In the rows, zero is written as 128.
Each named move below is a turn or a mirror, shown by a few rows before and after it. Which moves, in which order, take the first row of each later pair to the second? The first pair is answered.
move Suk:
[108  92 140 129 133 145 123 130  80 103 126 123 134 130 148 119 153 128
 119 109 159 100 140]  ->  [110 101 153 133 143 142 130 145 101  87 113 122 143 141 143 130 142 123
 117  97 166 114 141]
[133 117 133 108 168 170 148 136 129 106 161 125 156 128 119 127 140 107
 105 119 136 116 106]  ->  [127 110 130 110 165 170 140 126 117 119 167 120 149 123 121 125 147 110
 103 128 130 106 105]
[169 134 135 124 135 162 134 190 135  85 101 105 157 118 142 144 114 125
 139  78 100 138 142]  ->  [156 105 112 126 112 175 109 146  72 139 133 100 130  94 152 121 132 138
 134 111  73 100 144]
[ 96 117 109 151 103 114 165 138 164 138 139 157 107 121 131 122 139 105
 139 139 135 135 133]  ->  [ 94 113 107 148 103 120 163 134 161 142 144 155 105 120 135 120 140 108
 143 143 131 130 131]
move delot:
[ 91 189 130 106 118 120 122 104 121  64 114 136 114 116  94 151 119 162
 133 145 178 136 144]  ->  [ 70 169 125 136 121 120 159  92 135  77 109 137 124 121  97 148 133 132
 118 152 179 114 140]
[117 136 141  91 100 125  35  97  77 120 115 130 126 113 125 103 141 175
 135 134 142 136 140]  ->  [ 92 154 155  88 113 108  58  88  99 107  98 109 137 123 131 119 126 144
  93 129 170 141 132]
[167  66 137 137 131 160  99 116  85 164 139 146  89 104 155 110 154 155
 145 143 104  96 153]  ->  [180 104 147  97 131 148  55 125  82 137 127 130  85 110 156 127 121 178
 134 124 123 132 147]
move tive:
[108 159 115  71 109 133 102  80 127 156  95  97 116 141 113 115 101 134
  84 101 126 159 135]  ->  [134 142 104  68 102 154  82  94 105 163 116 116 116 139 112 106 108 154
 122  99 100 153 142]
[204 106 135  85 143 158  93 191 110 109 119 176 153 134 103 127 132 164
 180  79 114 126 130]  ->  [135  71 139 106 163 155 167 135 105 138 105 127 184 145 121 112 145  57
  88  96 141  59 121]
[131 122 115 110 126 134  91 127 102 136 135 124 111 130 130 106 126 173
 123 113 101 148 104]  ->  [104 109 118 119 137 135 124 105 103 145 129 107 124 130 141 101 130 126
  85 117 110 123 104]
move bakob:
[121 126 160 153 139 138 158 123 166 100  85 127 186 138 147 138  82 110
  91 113 155 127 145]  ->  [102 125 143 138 120 139 124  75 109 137 100 106 161 123 161 126  81 122
  60 137 152 103 141]
[174  98 100 142 144 174 132 137  97 170 189 151 111 108 148 140 161 154
 168  99  88 117  98]  ->  [188  99 120 139 168 174 153 173 133 130 168 149 137 131 145 150 146 126
 178  72 104 139 104]
[128 137 134 128 165 156 163 166 170 125 131 106 144 160 121 133 129  73
 137 105 138 121 117]  ->  [114 134 122 100 154 157 135 120 118 156 137  72 131 145 136 127 122  67
 100 118 144 100 114]
[119  91 113 134 115 149 119 108  58 149 136 110 164 138 143 105 141 125
 121 133 128  97 122]  ->  [124  90 104 171 108 148 134 126  90 149 140 146 150 132 131 102 163 149
 160 143 113 101 125]
Now pairs of rows:
Between the rows of a pair lie 2 to 3 moves.
[125  82 117 137 117 142 105 129 106 124 153 149 111 122 130 116 137 124
 185 177 163  84 144]  ->  [126 126 132  97 120 121  75 135 114  89 127 123 111 132 131 135  99 132
 155 156 194 122 135]  delot then delot
[145 136 131  76 175 178 133 150  91 104 128 107 145 132 117 130 103 121
 116  91 135 139 127]  ->  [ 89 137 110 108 161 162 160  92  87 143 128 100 118 112 121 128 124 110
  76 132 144 106 115]  bakob then tive then delot
[107 125 132 118 125 125 146  99 112 161 113  94 136 125 142 126 112  91
  80 131 152 105  87]  ->  [125 121 146 146 144 126 181 149 173 127  99 127 147 141 130 134 116  89
 123 114 153 125  91]  bakob then bakob then bakob
[118 111 108 140 109 123 132 104 100 179 161 133  89  86 140 107 150 149
 128 158  95  84 121]  ->  [154 158 137 134 128 104 128 178 181 100 123 158 103 112 119 142 116 167
 158 120 120 159 116]  tive then tive then bakob
[144 113 134 103 129 136  94 145 121 125 145 125 130 134 121 135 112 152
 142 115 124 139 122]  ->  [122 124 122 132 112 124 102 126 133 138 150 138 107 120 118 134 126 167
 138 139 122 135 118]  delot then bakob then bakob
[124 157 137 105 120 132  96 119 115 131 121 106 120 115 133 136 108 134
  98 128 142 142 125]  ->  [153 114 137 112 128 162 115 142  96 146 141 117 146 124 134 116 124 118
 131 120 116 119 136]  tive then Suk then tive
[156 109 120 101 124 140 105 140  92 128 146 135 133 125 133 124 135 144
 150 121 108 128 124]  ->  [120 128 123  96 124 119 109 106  91 125 131 102 133 122 143 130 123 121
  95 125 132 123 114]  delot then delot then Suk
[121 154 139 122 133 112 107 125 132 109 112 115 128 117 130 135  95 140
 104 123 144 157 123]  ->  [139  92 140 134 146 146 138 136 110 135 133 123 155 131 135 111 122 101
 123 118 114 114 141]  tive then Suk then tive
[106 184 110  88 108 100  63  83 101 137 123  93  92 114 132 143 111 150
  78 133 153 157 109]  ->  [105 194  98 115 101  92  77  92 129 137 129 121  72 105 122 150 128 178
 105 146 144 169 108]  Suk then bakob
[169 148 135  82 104 153  71 132 104 116 148 122 115  78  99 105 109 157
 169 126 109 134 132]  ->  [136 173 131  86  93 134  70  99 116 122 138 109  97  71  96 115 102 162
 133 142 127 136 122]  delot then bakob
[ 88 128 136 144 151 116 180 103 174 110 102 100 154 149 129 149 117  62
  77 129 164 128 116]  ->  [ 69 122 104 180 113 112 168  70 148 160 136 130 101 113 126 135 157 117
 105 175 132 105 116]  bakob then bakob
[115 141 134 207 136 115 181 187 229 128 131 179 110 122 109 163 151 133
 172 130 101 128 115]  ->  [126 116 104 193 109 135 130 151 151 181 172 182  77  96 118 142 174 176
 190 154  65 100 125]  delot then Suk
[147 156 161 134 116 108 149 139 183  89 113 141 141 164 137 124 137 115
 133 129 146 135 147]  ->  [137 143 161 110 118 117 148 114 144 105 111 109 152 168 150 114 129  86
  93 129 152 113 148]  delot then bakob
[122 136 110 163 111 107 137 114 117 115 118 181  86 110 114 153 141 154
 175 154 135 135 146]  ->  [117 142 108 157 107 106 121 101 103 118 118 173  84 105 116 155 135 160
 167 157 138 139 144]  Suk then delot then Suk
[121 125 149 156 132 119 160 104 118 155 130 162 103 110 129 161 162 150
 136 168 101 102 134]  ->  [110 150 172 125 145 106 164 109 130 114  97 126 128 132 135 180 128 113
  87 143 143 124 126]  tive then bakob then bakob
[176  88  89 170 155 135 143 195 195  91 161 199 103 125  76 121 142 182
 246 104 123 153 186]  ->  [154  38  83  72 143 171  75  84  14 175 186  94 115 116 124  82 122 126
 139 112 120  67 184]  bakob then Suk
[ 83 166 104 146 114 100 151  90 110 151 130  90 162 139  95 131 106  75
  39 153 132 114 124]  ->  [104 149  74 183  84 111 126 102 102 182 173 147 118 112  81 118 150 148
 119 179  82 108 128]  bakob then delot
[ 86 156 142 152 132  92 149 104 179 148 101 109 128 137 126 155 137 114
  55 134 158 149 120]  ->  [ 97 117 139 178 142 113 183 125 189 161 117 132 145 139 121 138 166  91
  90 135 133 124 129]  delot then bakob
[137 140 113 177 125 118 131 143 170 136 136 176  96 108  99 114 138 166
 171 139 101 131 131]  ->  [186 117 142 119 156 149 111 180 137 111 127 147 154 140 110 110 107 129
 173  93 102 132 138]  bakob then tive then delot
[101 126 167 138 130 119  90 105 139 154 125 124 113 120 151 150 118 165
  76 130 151 136  94]  ->  [110 128 166 135 131 119  84 113 139 152 125 129 112 120 149 152 123 175
  87 128 148 144  96]  tive then tive then tive
[144 117 142 104 119 154  97  87  92 125 125 110 137 133 112 104 144 130
 129  99 112 131 124]  ->  [119 105 136 130 119 152 133  80 104 134 125 110 140 132 112 100 162 105
 119 115 115 109 122]  tive then delot then delot
[144  96 130  83 116 114 112  74 105 126 126  88 161 103 127 111 119 108
  85  99 163  89 129]  ->  [157 129 127  71 104 100  76  84 112 114 126  99 136  95 121 122 110 156
 107  98 164 123 129]  tive then Suk
[143 128 118 117 136 150  88 138 122 162 138 146 154 113 123 125 157 136
  94 119 141 100 142]  ->  [132 154 123 133 141 129 105 147 165 138 120 150 146 116 118 141 153 139
  83 122 159 122 135]  tive then bakob then Suk
[123 118 145 108 110 127 109 141 116 136 140 128 121 131 109 126 110 154
 142 135 114 126 117]  ->  [ 97 130 145 135 116 110 142 130 150 129 128 127 119 130 109 135 113 139
 124 144 134 123 115]  tive then bakob then tive
[127 109 107  92 122 149 102  94  85 184 149 102 150 131 130 103 131 106
 100 144 129 117 171]  ->  [130 125 114  75 120 143  84  97  79 172 145  99 149 131 129 108 115 116
  93 135 139 135 170]  delot then delot
[106 129  97 143 127 103 155 145 167 143 159 131  87 103 107  94 157 174
 162 162 129 130 160]  ->  [142  98 133  80 167 133 155 176 133 118 141  82 162 142 122  91 122 100
 139 104 144 123 166]  bakob then tive then bakob
[ 96  83 147 130 146 142 127 104  90 126 129  88 113 131 124 139 131 136
  78 139 123  96 131]  ->  [128 104 148 102 142 140  85 131  86 106 128  96 102 132 117 146 109 180
 108 124 122 130 132]  tive then tive then delot
[176  97 137  84 103 125  63 141  25 163 166 131 127 130 147  81 140 192
 154  92  99 134 151]  ->  [116 147 150  64 114  80  77  94  42 137 122  73 132 139 161 107 101 144
  45  87 161 143 125]  Suk then delot then bakob
[121 152 119 131 137 116 110 135 122 104 119 109 116 129 124 120 111 126
 125 121 136 154 126]  ->  [125 124 118 130 137 136 112 125  92 126 132  99 126 130 133 107 120 107
 121 124 124 129 129]  tive then delot then tive
[137 173 131 120 127 102 101 151 152  98 121 142 102 128 123 157 109 168
 142 116 142 165 120]  ->  [117 177 127 109 121  94  96 120 132 107 119 120  95 119 127 154 108 161
 110 126 151 151 116]  Suk then delot then Suk
[144 128 111 165  95 138 124 147 125 159 151 173 112 105 125 119 164 177
 176 151 109 125 129]  ->  [153 167 130 151 111 119 126 175 173 103 118 167 127 123 119 146 132 165
 165 121 141 168 124]  Suk then delot
[107 174 143 139 130 111 143 130 136 131 104  96 114 121 134  98 140 111
 127 125 154 159  93]  ->  [147 144 132 124 124 138 115 145  92 151 135 109 112 116 134  82 153 137
 174 124 122 150 107]  tive then bakob then Suk
[151 129 121 144 124 141 124 172 140 133 159 184  92 121 130 123 168 169
 188 134  80 141 137]  ->  [140 148 113 114 110 135  81 138  98 144 161 164  75 112 137 122 150 186
 163 145  90 144 133]  Suk then delot then Suk
[122 135 134 100 115 112 107 108 132 171 110  93 147 137 136 140 130 107
  97 117 117 117  93]  ->  [138 123 123 123 103 116  99 123 131 183 129 131 124 118 124 136 150 147
 149 130  90 118  98]  delot then bakob then delot
[ 95 129 115 145 120 123 125  99 126 145 115 132 112 108 139 116 154 137
 120 154 121 117 120]  ->  [143 133 125 122 128 135  91 145 125 119 118 145 119 120 135 123 138 162
 162 127 112 145 128]  Suk then bakob then tive
[124 118 154 122 146 123 160 137 138 107  95  93 174 156 137 127 111  71
  90  98 150 127 129]  ->  [117 143 139 179 132 102 173 150 202 102 105 149 134 138 116 136 136 130
 138 124 140 155 128]  bakob then bakob then Suk
[115 184 131 157 113 115 135 130 144 110 116 141 126 139 117 143 105 155
 130 106 148 136 115]  ->  [ 92 158 120 163 111 121 153  97 112 143 127 125 133 133 123 128 120 125
  98 123 143  96 118]  bakob then delot then Suk
[168 143 123  86 127 125  82 153 117 117 133 131 122 128 124 140 125 172
 160 114 118 163 127]  ->  [ 91 143 119 112 124 101 132  80 120 141 118  94 118 118 137 137 134 116
  73 148 150 121 113]  delot then delot then bakob
[144 115 135 118 141 144 168 153 137  97 107 127 151 151 140 150 121  89
 129 115 150 120 114]  ->  [143  88 126 106 129 159 148 127  88 137 131 118 143 141 148 132 138  97
 130 130 128  89 121]  delot then bakob then delot
[110 184 103 175  80  93 141 117 161  89 111 100 112  98 117 123 132 136
 104 139 145 166  74]  ->  [174 157 130 124 106 128 122 175 140  62 106  84 158 132 116 118 102 113
 128  90 140 181  88]  tive then Suk then bakob
[118 130 163  98 100 137 125 109  93 129 135  94 137 145 144 130 137  73
  49  95 100 103 107]  ->  [117 133 136 173  77 129 147 121 146 144 157 167  89 120 126 125 187 145
 121 134  65 107 109]  Suk then bakob then bakob
[159 115 125 143 128 129 138 173 157 111 156 174 129 128 121 135 140 158
 196 116 105 150 140]  ->  [162  83 140 124 150 153 159 169 136 117 148 143 171 147 137 123 133  97
 167  96 107 117 145]  tive then delot then bakob
[107 143 139 103 135  99 144 112 128  76 131  87 131 116 169  95 126 116
  87 119 164 130 144]  ->  [ 99 112 121 118 126 113 155  97 108 107 155  93 123 108 171  77 146 111
 100 138 143 102 146]  Suk then delot
[112 116 121 165 130 145 192 145 175 141 146 192 132 128 126 116 149 114
 159 153 115 115 129]  ->  [131  97 137 137 148 165 191 163 151 134 144 167 164 143 135 112 130  80
 153 124 120 110 135]  bakob then delot
[158 104 152 126 145 151 120 149 138  82 126 139 129 138 133 128 106 119
 147 108 133 144 113]  ->  [136  81 134 136 135 157 127 104  98 131 148 129 116 123 140 110 126 111
 126 138 118 101 116]  delot then delot then Suk
[103 187 137 133 136 109 174 113 172 130  90 101 155 138 149 149 110 104
  48 147 158 113 117]  ->  [157 212 137 100 124 114 108 159 174 102  94 129 136 137 136 159  89 178
 111 129 143 170 124]  tive then delot
[126 168  99  64  68 119 110  72  93  86 132  65 101 111 137  72 117 102
  47 153 174 132 114]  ->  [140 104 102  74  83 153 148  84  70 116 153  70 132 121 144  45 142  56
  67 147 145  90 129]  Suk then tive then tive
[123 113 137 138 119 136 147 152 150 102 147 166 123 106  96 119 132 174
 178 130 101 133 142]  ->  [130 136 153  89 129 127 111 153 140  78 125 130 135 117 104 138  92 159
 145 104 126 156 134]  Suk then delot then bakob
[106 154 107 180 112 146 200 163 157 105 121 144 133 124 136 109 105 119
 119 167 123 160 126]  ->  [111 143 103 190 111 156 203 161 145 115 133 155 131 122 138 102 115 124
 138 172 110 147 129]  delot then tive
[114  98  97 150 116 101 147  80 108 208 120 142 104  72 139 137 130 143
  89 157 117  75 110]  ->  [129 104 122 186 148  98 209 150 200 153  92 170 137 103 119 153 127 114
 117 123 129 107 113]  Suk then delot
[145  81 142 126 145 151 166 161 134 134 143 127 157 155 140 125 146  68
 132 125 114 106 131]  ->  [138  74 130 120 139 160 152 142 110 154 149 118 152 146 145 112 149  76
 121 134 109  92 127]  Suk then bakob
[126 144 139  89 127 115  88 116 110 118 113 103 149 129 133 130 106 130
 102 118 146 150 116]  ->  [119 129 135  91 126 125  94  97  84 143 123  96 151 126 138 118 116 119
 100 128 135 127 120]  Suk then tive then tive
[156  69 142 125 144 166 141 166 140 149 157 157 159 130 140  90 149 109
 198 127  57 118 169]  ->  [ 87  78 136 137 138 146 166  90 124 174 150 110 149 120 152  91 154  62
 109 157  86  80 152]  Suk then tive then Suk
[170 136 136 117 129 138  93 172 137 121 127 153 131 124 116 139 120 178
 178  97 124 159 135]  ->  [129 161 138  85 127 121  76 119 106 123 107  97 130 125 132 147  92 150
 102 105 152 154 125]  delot then bakob
[ 97 122  82 143 124 138 117  84  84 164 135  78 125 101 135 137 138  84
  99 132 123  93  97]  ->  [143 149  82 125 108 137  60 125  91 141 143 113  99  90 121 148 130 162
 163 122 108 144 102]  delot then tive then tive
[147 107 146  98 152 141 109 152 110 116 127 114 138 132 133 119 114 115
 135 105 134 127 130]  ->  [138 100 129 114 133 140  99 132  94 142 145 123 116 116 131 109 138 140
 144 127 117 109 132]  Suk then bakob
[152  76 108 135 112 114 130  70  95 119 163 131 122 119 103 134 143 141
 162 141  98 114 152]  ->  [132  69 119 135 128 109 160  63 107 114 147 110 145 132 111 136 139  93
 129 134 116 102 147]  delot then bakob then tive
[146 122 160 110 158 135 125 125 104 134 122  91 152 147 136 130 111  88
 117 108 145 126 115]  ->  [141 105 152 116 151 143 125 112  89 158 130  94 146 143 138 121 122  90
 119 120 129 109 120]  Suk then delot
[175 152  96  98 124 128  54  81  33 160 159 100 119 120 169 119 132 144
  76 158 116 117 148]  ->  [140 195 110 105 135  92  78  71  94 122 120  84 122 130 164 151 108 122
  27 156 167 143 134]  tive then tive then delot
[119 118 145 120 143 138  99 133 114 121 153 141 114 138 120 124 116 160
 149 112 114 129 123]  ->  [ 94 124 150 117 148 130 120 114 123 111 141 118 125 143 130 129 105 124
 106 108 138 119 117]  delot then tive then tive
[122 117 135 141 144 128 166 157 163 127 125 144 145 138 121 137 123 108
 143 115 127 109 139]  ->  [149 124 124 114 127 139 112 158 122 137 143 147 129 125 121 133 118 155
 166 118 107 120 144]  delot then Suk then delot
[156 143 136  98 131 129  96 134 101 112 123 120 134 144 122 131 109 148
 123 110 131 144 123]  ->  [139 155 127 106 124 116  97 120 108 115 120 121 121 136 128 138 111 156
 114 123 138 142 118]  Suk then bakob then delot
[150 105 116 132 128 164 120 113 105 166 166 176 127 129 143  99 174 159
 171 136 100 124 143]  ->  [169 154 138  93 136 145  81 140 121 116 139 163 131 141 138 130 126 179
 165 108 131 178 139]  delot then Suk
[107 118 103 134  67 138 113 104 105 106 174 165 134 110 129 141 145 193
 169 128 128 123 115]  ->  [ 97 147 126 137  88 119 139 129 162  56 139 160 154 131 120 166 118 168
 149 105 162 160 111]  Suk then delot
[142 101 131 151 133 134 158 149 155 103 132 162 135 132 118 120 152 121
 164 123 122 128 134]  ->  [119  99 129 119 129 137 147  99 103 126 129 112 144 132 135 110 135  88
 103 131 137 102 130]  tive then bakob then Suk
[ 75 118 110 132 154 124 119  88  94 187 131 118 117 113 150 124 130 116
  91 140 140 100 107]  ->  [ 69 144 120 120 161 106 119  95 116 162 110 110 123 120 151 141 110 111
  75 125 160 125 101]  Suk then bakob
[114  96 129 122 139 139 164 116 110 142 115 100 161 136 149 110 125  70
  93 123 128  79 112]  ->  [147  82 129 139 142 152 167 158 121 142 131 138 160 138 138 102 140  91
 154 115 103  86 126]  delot then bakob then bakob
[ 81 166 102 162 107 102 135  90 158 131 127 149  96 104 120 137 150 159
 114 166 145 145 108]  ->  [ 99 140  95 173 105 115 129 100 134 153 145 167  92  98 120 119 167 173
 141 168 117 130 115]  delot then tive
[ 86 157 124 130 127 102 153  98 120 156 108  97 121 120 153 150  91 101
  82 174 149 124 128]  ->  [103 150 139 156 142 101 193 144 171 132 103 126 141 130 144 154 103  90
 111 161 148 137 135]  delot then Suk
[ 67 205 128 181 107  60 116 101 190 125  99 143  80  98  96 150 130 200
  81 160 176 172  87]  ->  [ 71 211 147 147 124  61 122 109 188  96  73 111 113 118 107 157 103 163
  52 132 202 180  83]  bakob then bakob
[ 74 168 137 149 117  81 190  86 167 123 105  73 152 121 129 132 131 102
  91 126 151 109 124]  ->  [138 205 139 113 104  84 119 141 166  87 113 105 130 120 112 142 108 188
 162 103 138 172 127]  Suk then tive then bakob
[ 68 141 116 108 128 122 145 113 135 152 151 111 118 120 122 149 110 129
 121 189 141 105  99]  ->  [ 71 156 124 106 135 115 150 123 153 131 143 111 123 125 120 157  99 127
 116 183 154 117 100]  Suk then bakob
[126  92 129 166 142 150 174 157 153 141 133 148 127 145 125 114 162 100
 166 135 103 109 133]  ->  [123 169 142  96 134 117 102 144 149  97  94  98 116 151 133 150  95 127
 113 113 157 172 119]  bakob then bakob then tive
[109  79 127 137 157 115 132 127 148  98 129 139 129 120  90 118 144 132
 126 125 131 119 112]  ->  [104  93 128 134 156 101 126 121 149 100 127 138 118 120  83 122 134 138
 116 126 140 131 110]  Suk then tive
[ 92 144 109 186 174 121 199 161 202 129 118 117  89 133  92 118 145 143
 105 128 169 149 143]  ->  [172 139 111 125 165 151 105 205 138 124 140 130  87 135  93 108 130 207
 168  97 135 177 155]  bakob then tive
[122 146 165 112 177 145  92 140 106 109 126  72 171 147 181 124 131  89
  90  88 160 107 137]  ->  [126 100 142 161 159 163 122 131  90 159 166 113 155 129 177  96 186 105
 137 121 113  65 146]  delot then delot then bakob
[136 108 128 111 154 160 138 141  92 129 139  89 142 129 138 108 134  90
 105 107 133 131 126]  ->  [132 111 109 154 133 152 142 138 108 153 158 132 108 107 127 105 168 134
 143 135 108 128 129]  Suk then bakob then bakob
